In the rows, zero is written as 128.
The rows below fall into families. The same turns and mirrors carry the whole set onto itself and the rows of a family onto each other. For each named row, which other rows are in its family? Write them in the order they are listed.
These 32 rows form 4 families of 8 rows each.
Z_815: [154 128 134 154 127 138 104 149 120  76 140 136 106 150 133 124 142 172
 107 143 150 144  91 100 123 119 130 139 110 123 101 121 128 123 118 156
 126]
Z_616: [129 148  96 119 112 126 128 137 130  91 141 128 110 156 129 137 170 164
 136 139 126 129 100 102 139 153 135 139 126 115  98 118 126 126 100 138
 126]
Z_344: [148 141 140 136 146 110 124 126 119  99 116 113 109 142 115 136 148 158
 119 138 125 132  92  96 104 141 139 165 102 126 133 127 152 119 105 147
 142]
Z_94: [162 130 146 148 151 138 133 139 119  79 116 131 138 131 131 152 153 163
 121 161 147 163 120 119 112 107 118 154 101 141 136 110 153 136 135 141
 131]
Z_513: [153 123 133 152 117 139 101 146 120  78 141 138 109 154 130 123 142 170
 115 146 156 152  94  99 119 120 129 135 110 117 107 122 129 119 117 146
 120]
Z_853: [129 153  97 116 113 120 131 145 133  94 140 125 107 156 124 133 165 161
 130 133 130 124 104 104 136 147 139 147 126 113 104 123 130 117 100 137
 125]
Z_327: [154 124 133 152 117 139 107 150 119  68 137 132 109 150 134 123 138 170
 112 148 145 148  96  96 117 121 133 142 106 118  99 112 126 121 120 152
 123]
Z_494: [124 143  95 119 117 124 131 135 128 100 144 119 109 154 122 129 168 161
 128 134 130 125 104  98 135 147 141 144 127 107 101 119 125 125 100 142
 125]
Z_162: [145 134 120 123 135 139 125 129 135 104 129 132 135 132 113 127 150 176
 118 157 156 125  95 111 127 128 110 147 110 106 127 130 127 159 116 143
 153]
Z_115: [133 151 107 116 150 124 162 128 126 102 119 113 138 130 122 156 180 156
 135 149 122 136 130 118 128 135 131 163 119 132 131 107 148 143 119 137
 136]
Z_293: [142 141 121 145 132 124 139 145 113  75 131 118 111 154 139 152 172 149
 131 139 121 164 130 106 119 128 150 151 117 144 110  99 151 103 120 140
 104]
Z_892: [146 139 123 146 132 128 143 141 116  73 129 111 105 153 135 147 170 153
 134 136 122 161 129 109 111 126 154 148 119 140 107 110 144 100 125 140
 105]
Z_76: [145 134  97 133 130 152 137 152 120  79 145 139 139 143 136 143 171 168
 129 169 155 155 131 119 140 114 124 129 124 121 111 110 130 143 126 131
 113]
Z_931: [141 140 100 137 128 149 138 147 120  77 144 144 141 137 131 144 176 165
 122 167 151 153 132 118 139 108 119 131 124 127 104 106 128 139 125 138
 113]
Z_765: [146 142 126 148 131 125 134 139 116  79 125 115 101 152 135 146 176 160
 134 139 119 163 125 108 119 121 147 150 113 140 111  99 146 102 131 141
 101]
Z_231: [132 145 105 113 143 123 161 128 126 105 119 116 140 133 121 155 179 154
 143 149 126 145 132 117 123 135 128 159 118 124 137 109 150 137 120 126
 128]
Z_943: [151 124 131 158 126 136 107 143 120  72 144 136 106 150 132 125 138 175
 112 153 154 150 100  95 112 122 127 142 108 117 100 118 132 118 119 152
 120]
Z_600: [158 126 146 149 155 138 136 137 117  86 120 122 138 130 123 143 152 160
 113 158 152 159 126 116 107 103 125 158 101 134 139 110 151 136 135 145
 131]
Z_281: [137 140  98 130 126 150 139 149 117  84 150 142 137 144 137 145 170 162
 127 161 152 157 125 123 141 113 116 131 122 119 101 107 131 134 130 142
 109]
Z_509: [143 135 125 147 132 127 142 136 111  76 126 112 104 152 134 149 176 154
 131 138 119 160 133 111 122 126 149 147 120 134 112  97 153 105 119 145
 103]
Z_614: [128 148  96 122 117 126 133 136 132  91 149 123 105 153 131 133 162 159
 133 132 129 125 102 100 136 143 140 140 124 113  95 120 124 131 100 136
 126]
Z_12: [143 139 117 120 135 137 121 137 136 103 136 137 143 134 118 131 145 170
 119 160 159 129  93 107 124 131 111 151 107 115 125 131 125 156 116 138
 153]
Z_155: [134 150 110 110 142 127 156 131 126 106 117 114 141 135 121 154 183 149
 137 144 124 138 125 122 134 133 133 155 120 131 137 111 145 144 116 132
 137]
Z_338: [138 133 101 132 122 153 140 149 128  81 144 137 137 144 137 144 173 166
 130 159 152 156 133 122 143 114 120 133 126 123 104 101 126 141 131 135
 115]
Z_200: [132 151 107 116 151 125 156 123 128 110 124 119 139 136 118 156 183 153
 138 149 132 140 129 121 129 135 128 155 121 131 138 116 151 141 115 132
 133]
Z_809: [149 133 141 137 143 111 127 129 129  96 109 112 109 139 117 136 151 164
 122 130 123 132  97  94 106 142 141 168 106 128 138 123 146 125 109 142
 146]
Z_619: [141 140 145 135 137 111 127 122 127 100 115 111 108 142 116 137 150 157
 120 128 123 133  94  98 106 141 137 169 104 127 126 119 149 118 109 152
 144]
Z_748: [158 126 146 147 151 138 130 137 116  87 111 127 142 132 121 147 160 164
 116 165 149 163 123 118 110 113 120 157 104 136 142 108 153 130 136 148
 130]
Z_145: [156 120 141 151 157 141 134 132 114  86 120 128 139 127 129 147 156 165
 119 159 146 166 119 113 111 107 118 152 102 134 135 108 148 143 139 145
 130]
Z_609: [140 130 112 120 138 136 131 138 130 102 135 138 145 131 119 133 146 165
 115 153 157 127  97 108 128 133 111 148 115 108 128 132 132 159 109 143
 154]
Z_617: [141 135 118 122 136 136 122 133 131 106 131 139 142 132 119 133 151 172
 116 160 155 128  95 108 135 129 105 150 109 109 131 120 134 162 111 143
 150]
Z_794: [145 134 141 131 140 114 125 126 127 103 117 105 106 149 120 137 145 159
 128 130 127 136  93 101 107 147 141 166 104 123 134 122 150 123 110 145
 144]

The rest of the family of Z_614: Z_162, Z_293, Z_76, Z_943, Z_155, Z_619, Z_748
The rest of the family of Z_344: Z_94, Z_513, Z_494, Z_115, Z_892, Z_338, Z_617
The rest of the family of Z_12: Z_616, Z_327, Z_931, Z_600, Z_509, Z_200, Z_794

The rows below fall into families. The same turns and mirrors carry the whole set onto itself and the rows of a family onto each other. For each named row, which other rows are in its family? Write them in the order they are listed.
These 32 rows form 4 families of 8 rows each.
Z_621: [162 130  98 148 125  84 121 119 153 136 122 125 127 143 139 138 104 133
 161 123 140 121 114 147 121 124 110 149 119 120 133 129 110 143 140 122
 158 125 127 110 114 126 127 137]
Z_209: [155 120 104 151 130  88 133 131 132 138 119 138 131 136 143 133  97 139
 161 129 141 111 128 153 132 126 110 149 104 126 126 134  99 122 142 119
 154 123 118 131 115 127 127 135]
Z_398: [157 143 101 143 140 112 152 132 143 143 108 129 119 134 139 147 155 111
 140 122 150 135 114 118 110 135 133 159  95 115 152 127 118 130 138 107
 146 133 124 142 126 108 140 136]
Z_673: [153 120 119 129 155  98 131 153 142 151 114 143 126 131 113 139 142 150
 153 136 119 104 107 143 126 111 130 129 107 133 147 114 139 131 131 125
 134 116 152 141 132 121 148 141]
Z_784: [161 111 120 119 157 103 123 140 149 165 120 154 129 145 124 125 127 138
 156 138 122 109  94 138 129 109 125 123 100 139 130 118 129 128 127 118
 127 109 152 131 129 127 142 126]
Z_48: [128 135 123 113 142 134 129 136 123 151 109 145 145 134 130 122 169 126
 132 137 145 133 116 141 132 124 146 131 104 127 139 131 133 114 117  94
  98 123 141 155 143 125 135 117]
Z_346: [147 146 122 122 125  94  97 129 148 146 132 115 129 144 146 153 136 133
 149 130 140 138 107 128 104 126 130 140 119 133 119 127 146 144 134 116
 118 114 145 144 118 123 137 109]
Z_818: [130 136 103 138 145 129 149 122 130 144 115 159 131 139 121 117 127 131
 147 132 138 116 113 162 149 120 141 131 101 113 142 138 106 115 147  94
 123 121 129 110 138 121 126 149]
Z_432: [156 140 111 131 119  85 100 127 153 154 118 122 139 143 149 146 139 131
 154 129 139 142 113 132 112 123 117 145 118 138 121 129 142 138 128 125
 136 125 155 149 111 120 125 105]
Z_833: [134 127 110 129 148 133 149 126 121 133 116 147 133 132 118 116 135 128
 140 130 146 113 115 158 141 126 138 135 104 111 152 129 101 120 129  90
 120 121 114 116 145 132 137 148]
Z_586: [143 148 106 137 108 119 127  99 130 138 108 120 137 137 155 133 137 129
 146 136 158 148 127 148 132 137 129 149 106 117 128 144 107 116 119  97
 128 142 109 132 133 121 111 115]
Z_902: [160 132 104 147 132 118 151 135 132 145 102 125 131 139 134 132 153 113
 142 124 147 134 100 120 115 135 141 154 100 122 150 120 121 116 144 120
 144 114 124 151 130 107 140 144]
Z_702: [143 120  99 139 142 125 153 126 128 140 100 157 144 131 123 109 136 127
 146 133 146 114 121 161 150 124 125 140 103 116 154 133  98 113 124  98
 139 135 123 122 139 130 125 145]
Z_504: [131 124 105 121 132 111  85 128 135 147 131 126 144 134 133 113 113 140
 144 133 146 127 128 158 144 114 112 128 116 126 127 130 106 134 123  94
 113 133 133 129 136 146 126 113]
Z_169: [146 148 116 103 138 127 124 119 132 155 127 142 134 140 127 117 165 121
 125 133 149 144 110 135 133 122 148 142 112 128 134 117 139 127 122  89
 106 130 143 139 145 130 143 117]
Z_878: [152 139 117 148 146 111 166 132 135 145 100 129 129 133 145 147 155 123
 143 124 144 128 112 119 111 128 125 156 106 110 148 115 133 132 139 122
 146 116 131 140 122 119 140 135]
Z_886: [148 118 115 126 158  98 125 157 146 150 124 150 134 139 113 129 135 130
 148 126 127 106 103 141 120 112 126 131 118 131 146 114 137 143 139 119
 128 106 159 131 125 133 150 138]
Z_446: [161 140 116 141 134 108 167 127 141 141 101 147 129 140 136 148 160 121
 151 128 141 125 101 130 108 135 144 151 106 123 147 130 138 125 134 121
 143 115 137 136 121 106 134 140]
Z_633: [132 122 120 117 125 107  98 122 133 145 125 142 154 140 130 113 117 147
 152 138 134 119 116 171 143 115 123 122 127 133 122 133 126 129 119 107
 109 114 145 123 130 144 122 119]
Z_761: [144 117 104 158 128  90 127 134 143 135 105 127 139 135 143 142 108 137
 169 128 137 110 119 154 122 126 107 138 110 122 140 144 104 132 135 127
 151 119 123 128 113 122 119 137]
Z_751: [139 123  95 138 151 115 154 127 135 140 111 153 131 137 124 118 138 150
 143 122 141 118 115 175 146 122 130 148  92 112 141 134 103 121 130  88
 132 134 122 120 132 128 132 141]
Z_763: [130 135 117 114 135 100  99 120 142 143 131 145 141 136 134 129 119 148
 154 137 139 119 129 169 139 116 115 125 122 127 124 141 121 141 114  96
 111 133 146 114 129 147 123 109]
Z_24: [138 127 104 114 119 107  86 122 139 144 133 141 144 144 122 115 119 137
 151 138 141 126 116 170 142 122 130 124 117 139 126 144 109 125 118  93
 110 131 137 125 136 133 123 120]
Z_138: [135 141 103 138 111 121 125 112 137 131 114 118 145 144 149 120 133 121
 142 125 161 155 137 133 126 135 143 165 111 119 142 145 117 129 129  93
 136 134 115 134 131 130 124 110]
Z_67: [159 126  99 139 122  95 130 130 145 131 128 123 132 139 150 138 110 141
 168 123 134 115 122 152 139 119 103 157 113 134 131 134 112 135 129 125
 148 126 117 124 109 122 120 131]
Z_596: [136 146 116 111 136 130 118 123 144 149 114 134 142 138 123 130 175 122
 134 132 143 142 102 134 121 124 145 131 118 120 148 125 143 138 116  98
 103 124 149 134 142 124 135 119]
Z_839: [133 139 122 123 145 124 120 124 130 157 106 148 141 138 117 124 164 119
 127 137 150 140 106 137 115 132 152 124 110 115 144 127 133 123 130  91
 107 121 151 142 150 130 141 122]
Z_13: [137 146 102 130 111 120 119 102 134 136 119 129 144 145 156 123 132 110
 142 124 166 150 123 145 126 138 125 150 116 115 128 145 104 127 125  90
 123 131 117 123 125 134 114 113]
Z_37: [129 154 102 143 109 115 128 113 127 123 112 116 144 131 144 137 148 121
 138 122 164 144 135 150 124 139 131 157 124 110 143 141 115 131 130  98
 129 138 116 135 127 126 119 127]
Z_250: [156 125 119 123 156  96 125 143 138 156 120 154 128 132 121 142 139 138
 154 136 124  98  93 155 129 113 112 114 111 130 133 117 126 129 128 124
 120 113 151 130 127 123 138 144]
Z_363: [160 129 120 125 122  89 102 133 145 143 118 112 141 138 147 146 147 128
 148 128 147 138 115 127 105 130 116 149 121 136 132 122 138 145 110 123
 133 126 138 155 119 131 136 104]
Z_669: [150 143 126 122 115 102  97 125 140 147 122 118 142 138 145 141 136 109
 149 139 144 136 115 112 108 128 125 132 131 137 132 128 141 136 128 128
 124 114 147 145 125 125 131 113]

The rest of the family of Z_902: Z_818, Z_586, Z_169, Z_886, Z_761, Z_763, Z_363
The rest of the family of Z_250: Z_346, Z_702, Z_878, Z_24, Z_138, Z_67, Z_839
The rest of the family of Z_209: Z_398, Z_673, Z_432, Z_833, Z_633, Z_596, Z_13

The rows below fall into families. The same turns and mirrors carry the whole set onto itself and the rows of a family onto each other. For each named row, which other rows are in its family? Write them in the order they are listed.
These 36 rows form 6 families of 6 rows each.
Z_60: [133 109 139 137 134 132 141 104 139 132 125 130 120 109 125]
Z_642: [123 113 131 140 128 117 140 145 117 113 113 125 130 138 143]
Z_653: [120 137 116 122 138 144 121 126 121 158 110 142 116 123 129]
Z_305: [145 148 130 123 123 143 134 139 126 150 143 147 127 128 112]
Z_62: [126 143 121 121 143 137 128 120 127 156 102 132 125 120 131]
Z_164: [128 145 130 110 123 144 120 133 114  98 126 112 114 137 136]
Z_620: [136 142 102 135 108 129 119 134 132 110 132 122 107 127 110]
Z_795: [128 112 130 136 132 114 135 144 117 115 106 122 134 140 133]
Z_241: [136 147 103 128 116 127 123 143 139 114 139 124 105 122 109]
Z_421: [126 140 133 105 123 139 128 140 129  97 129 108 123 142 126]
Z_71: [127 117 132 126 134 114 139 149 116 107 117 128 125 148 133]
Z_330: [134 108 136 132 125 136 145  99 131 126 116 129 124 119 123]
Z_368: [116 130 123 121 132 134 121 111 121 157 106 134 117 125 130]
Z_39: [135 141 101 131 118 122 117 144 129 117 136 118 107 123 108]
Z_485: [125 134 139 106 132 130 126 136 112 100 122 115 115 140 137]
Z_120: [128 146 138 109 130 135 130 138 125  97 125 108 118 139 130]
Z_825: [146 159 127 135 122 139 127 142 121 147 147 137 134 127 119]
Z_984: [124 139 112 122 133 136 125 119 131 161 104 136 125 122 127]
Z_693: [119 102 144 126 126 141 141 110 132 133 120 126 124 119 130]
Z_873: [135 147 103 129 112 121 126 134 133 124 139 124 108 127  98]
Z_969: [148 147 130 125 121 141 123 134 120 147 151 135 132 129 107]
Z_533: [136 143 140 108 126 137 121 134 116  96 125 106 124 137 127]
Z_2: [123 107 141 133 136 139 139 104 131 132 125 128 121 115 132]
Z_500: [116 136 114 121 127 141 129 124 132 162 107 133 125 122 121]
Z_834: [146 151 122 120 116 131 132 137 126 139 149 139 127 134 103]
Z_251: [135 150 123 123 114 145 130 132 129 150 147 134 134 129 111]
Z_718: [131 113 135 136 133 119 150 143 122 114 107 134 129 139 131]
Z_199: [138 145 103 134 125 129 120 136 139 115 142 121 104 117 117]
Z_52: [143 158 124 127 114 139 124 131 126 148 148 139 135 130 112]
Z_861: [131 148 131 111 136 136 127 130 123  94 118 106 122 132 135]
Z_652: [117 107 133 133 125 122 137 145 126 116 110 124 130 141 140]
Z_468: [129 141 100 123 115 131 122 146 140 113 139 122 111 128 109]
Z_646: [133 120 134 144 126 116 139 146 122 111 114 126 135 136 140]
Z_270: [123 134 115 120 137 130 121 123 128 161 102 133 117 120 122]
Z_154: [130 108 146 127 135 136 141 101 126 135 122 122 124 113 123]
Z_147: [125 113 133 127 123 133 136  96 123 142 120 126 120 117 125]

The rest of the family of Z_368: Z_71, Z_485, Z_873, Z_834, Z_147
The rest of the family of Z_270: Z_795, Z_39, Z_969, Z_533, Z_154
The rest of the family of Z_646: Z_60, Z_62, Z_825, Z_199, Z_861
The rest of the family of Z_164: Z_653, Z_305, Z_620, Z_330, Z_718

